One hidden turn or mirror swaps the rows below in pairs. Which row is each named row swapped with?
j_659: [-28 -51 -27  10   1 -14   5  33  21   3  -5  15  10  35  -1  18 -48 -25]
j_797: [ -9  10  42  -8 -38 -26 -18 -20  -8   2  22  16   2 -22 -23  21  31 -32]
j_283: [-48  11  24   9 -20 -13  -8 -32  -3  11 -33   7 -19 -27   2 -34  19  -9]
j_258: [ 42   5  31  -3 -10   2  45   8  28   0  39 -13 -40  23  -7  46  -4 -12]
j_678: [ 34 -10 -30 -17  59  68  28  21 -15  -4  13  -6  -8   4 -12  11  -2  -1]
j_164: [  7  -5 -28 -16  17  30  26  38  -2 -14  53 -29   2  39  -6  34 -33  24]
j_479: [  6  10  14  -8 -28   3  32 -26 -11  -5 -52   6  27 -26   0 -19  47 -11]
j_753: [-35  36 -21 -42 -22  -1   9  -9  -2  28 -33  31   5 -21  -2  -8  34   4]
j_564: [  4  28 -24  30  13  35  51  48 -34  -9  42  10  -8  20   3  34  -3  13]
j_819: [ 40 -20 -11  36  -3   6  38  37 -24  -5  13 -15 -27  54  -1  10 -22  11]
j_319: [ 11 -21 -13  35  -1  37  27  39  -7 -22  25  -7 -34 -18 -25  31 -18  35]
j_233: [-37 -47 -27   8  -4   4  15  40  36  10 -14  17   0  21  -8  18 -39 -31]
j_910: [-26   4  -6 -18  32  38  -6 -12  -6   4   4  11  51 -30 -18 -27  47 -10]
j_123: [-20  25   7   7  13  -4  18 -64 -42 -12  -2 -42  20  17  35  11  -6   8]
j_918: [-48  18  -5 -21  10   2  -1 -32  -5  11 -28  21  23 -24  21   9  36 -53]
j_738: [-38  31   9  11  19  -8  19 -64 -25  -8  -6 -48   7  18  26   6 -15 -13]

Swapped with j_564: j_753
Swapped with j_164: j_918
Swapped with j_123: j_233
Swapped with j_283: j_819

